[105 130 150 121 108] gives 108
[114 154 112 128 132] gives 132
[144 105  99 113 139] gives 139
[139 103 128 115 122] gives 122
[ 98 157 112 118 147] gives 147
[148 156 145 127 118] gives 118
[120 126 131 122 105] gives 105
[109 107 114 116 118] gives 118
---
[[124 134 136 135 123 133]
 [123 123 121 117 142 145]
 [148 120 115 107 117  99]] → 133

[[128 141 152 111 122]
 [122 140 119 124 133]
 [133 137 134 132 135]] → 122

[[150 107 120 128]
 [134 122 124 138]
 [106 125 137 128]] → 128

[[122 132 104 132 101 134]
 [111 118 125 139 122 117]
 [120 139 127 149 126 121]] → 134

[[134 153 135 131 138]
 [140 143 130 131 107]
 [131 126 140 151 127]] → 138

[[154 104 120 129]
 [152 122 117 106]
 [139 157 141 130]] → 129

[[134 111 110 126 132 113 141]
 [129 139 145 125 123 124 116]
 [145 123 107 151 127 131 129]] → 141

[[131 117 115 131 131 140 144]
 [156 103 124  99 123 123 116]
 [125 129 123 118 128 129 115]] → 144
---
[[101 135 129 130 134 134 135 123 117 130 107 129 134 134]
 [120 144 135 140 115 148 128 108 128 119 111 108 114 121]
 [119 133 135 138 107 141 138 117 114 141 123 115 112 105]
 [123 133 115 130 104 132 134 110 141 126 138 104 112 129]
 [111 117 128 132 148 109 138 151 124 128 120 140 152 131]] | 117

[[129 132 128 127 126 123 131 133 128 123 130 128 130 130 144 131]
 [126 131 127 128 127 123 131 129 124 128 130 131 131 127 132 127]
 [133 129 127 128 126 126 133 127 127 124 130 134 131 130 128 130]
 [125 132 123 128 126 124 131 129 123 132 129 128 130 126 132 128]
 [125 130 125 127 124 132 130 128 127 126 126 127 130 127 129 125]
 [132 128 129 131 126 126 131 128 126 125 129 133 133 128 129 129]
 [126 128 125 127 127 132 132 129 123 131 129 131 130 127 132 122]
 [127 129 124 128 126 128 132 137 125 125 129 130 132 129 155 133]] | 129

[[125 150 143 113 155 151]
 [125 123 130 125 136 120]
 [129 119 123 132 120 120]
 [129 125 129 106 127 141]
 [128 119 124 122 122 124]
 [128 131 129 130 129 129]
 [128 140 134 133 136 136]
 [126 136 133 128 140 130]
 [131 133 127 134 119 135]
 [132 139 132 131 125 141]
 [124 133 132 131 141 124]] | 133

[[119 125 130 139 138 123 136 133 140 119 137 137 123 136 118 121]
 [136 142 128 112 115 146 139 118 110 133 105 140 108 136 120 118]
 [137 133 118 111 111 137 118 113 109 135 115 115 135 114 139 129]
 [121 119 122 132 129 119 122 125 132 121 131 123 128 124 123 131]
 [124 144 116 109 122 143 143 107 110 120 112 132 118 125 128 108]
 [105 129 102 125 141 121 135 106 131 103 138 111 142 109 138 112]
 [133 135 115 109 113 136 120 110 109 131 116 113 137 110 143 127]
 [138 137 117 105 106 141 119 110 104 136 110 117 132 113 139 125]] | 137

[[119 135 124 104 130 119 117 123 128 134 113 132 119 132]
 [130 116 134 138 144 139 134 131 136 107 131 121 122 126]
 [121 122 122 122 139 130 122 136 135 112 114 118 109 136]
 [120 125 114 129 138 124 127 145 127 115 114 116 112 129]
 [143 124 137 137 124 152 129 115 119 121 140 123 135 128]
 [121 128 132 127 142 107 134 140 136 132 123 146 133 112]] | 128

[[124 123 126 134 132 137 117 129 137 123 120 125 132]
 [125 138 115 150 128 135 123 132 119 124 134 136 138]
 [108 147 133 133 121 119 129 132 121 132 140 124 124]
 [113 143 130 134 125 121 128 127 128 136 124 122 119]
 [129 130 140 125 124 129 132 121 124 136 132 140 118]
 [125 130 135 128 133 126 134 117 133 128 135 121 125]
 [122 133 131 125 115 124 130 118 127 128 144 128 134]
 [124 141 126 138 127 128 128 141 129 135 122 127 116]
 [115 133 124 130 123 134 115 140 133 130 116 132 127]
 [117 128 126 127 133 127 140 130 116 125 120 137 138]] | 128

[[138 153 107 137 106 132 125 133 120 132 126 131]
 [130 142 109 116 125 142 135 124 140 127 117 109]
 [122 115 136 113 143 132 131 121 145 119 123 113]
 [119 128 119 110 139 133 137 119 136 120 114 119]
 [129 112 149 137 128 116 115 130 126 121 138 139]
 [122 114 136 113 143 131 131 121 145 118 123 115]
 [114 126 123 120 135 116 132 120 115 118 116 145]
 [135 117 145 138 123 122 114 133 131 124 140 131]
 [114 129 119 118 135 119 134 120 117 119 114 141]] | 129
---
[130 116 100 139 128 112 116] >> 139, 139

[125 127 124 154 142 128 124] >> 154, 154

[129 127 120 124 107 123 133] >> 124, 133

[[107 137 142 129 125]
 [140 143 133 134 123]
 [126 105 135 124 110]] >> 133, 143

[[129 154 113 142 128]
 [116 143 144 136 109]
 [118 142 143 137 110]] >> 144, 154

[ 99 109 144 123 110 150 107] >> 123, 150
---
Q: [103 110 122 117 156]
A: 156
Q: [134 121 157 155 127 118 153]
A: 153
Q: [128 150 132 135 127 152]
A: 152
Q: [118 106 140 129]
A: 129
Q: [147 149 139 131]
A: 131
Q: [130 137 129 118 107 127 123]
A: 123
Q: [126 152 146 128 146 137 135]
A: 135
Q: [144 121 138 136 128 155 119]
A: 119
---
[[129 145 125 111]
 [128 114 116 128]
 [147 105  99 117]]	145

[[148 125 131 134 134 124 127]
 [105 140 120 124 119 141 138]
 [137 152 125 123 126 131 153]]	134

[[114 119 113 115 121 132]
 [132 133 130 131 133 132]
 [125 129 105 108 109 152]]	115

[[133 118 133 136 126 139 133]
 [128 108 130 131 120 149 131]
 [123 143 129 133 122 131 130]]	126

[[126 121 124 112 129]
 [153 130 130 133 144]
 [127 124 127 135 146]]	124

[[135 121 119 124 139 121 139]
 [108 150 129 123 152 111 131]
 [127 138 128 127 137 135 144]]	139

[[132 141 132 127 113 114 129]
 [118 126 105 128 117 126 123]
 [144 140 133 138 130 115 144]]	113
---
[[120 129 100 111 108 102 135]
 [123 124 144 137 146 150 120]
 [125 127 107 113 111 105 138]] value 146

[154 129 120 126 121] value 129

[152 116 111 143 150] value 150

[143 106 133 108] value 133

[[102 148 110 124 120]
 [126 137  98 120 104]
 [122 124 116 127 135]] value 137

[[121 136 124 111 158]
 [110 136 132  98 149]] value 149

[156 124 142 146 135] value 146

[116 119 157 147 152 143] value 152

[124 147 134 139 121 100] value 139

[[115 141 131 113 127]
 [146 116 144 105 115]
 [114 122 111 154 148]] value 148
---
[150 157 107 156] => 107

[[145 123 115 116 133 151]
 [117 111 127 106 139 141]] => 133

[124 130 125 154 148] => 154

[124 143 139 154 141 113 112] => 113

[142 141 120 149 148 112 124] => 112

[155 156 126 146 157 141] => 157

[132 128 156 132] => 156
---
[[145 125 127 123 122 129  98]
 [130 123 130 107 132 120 140]
 [117 111 129 113 114 135 155]] -> 130

[[113 104 119 112 123 111]
 [118 137 145 112 155 127]] -> 118

[[126 120 139 125 145 125 117]
 [125 128 111 106 139 121 131]] -> 125

[[130 127 125 126 123 130 123]
 [117 126 127 132 130 130 127]
 [117 129 128 140 154 131 125]] -> 117

[[105 133 130 125]
 [127 142 131 123]] -> 127

[[130 152 111 114 121 125]
 [120 126 136 149 122 121]] -> 120

[[121 122 110 139 140 138 137]
 [149 115 119 125 123 129 140]
 [128 134 124 127 122 131 131]] -> 149

[[120 139 128 117 152 126]
 [128 127 127 128 127 128]
 [123 131 127 125 136 127]] -> 128

[[135 112  99 117 128 142]
 [130 116 156 138 155 109]] -> 130
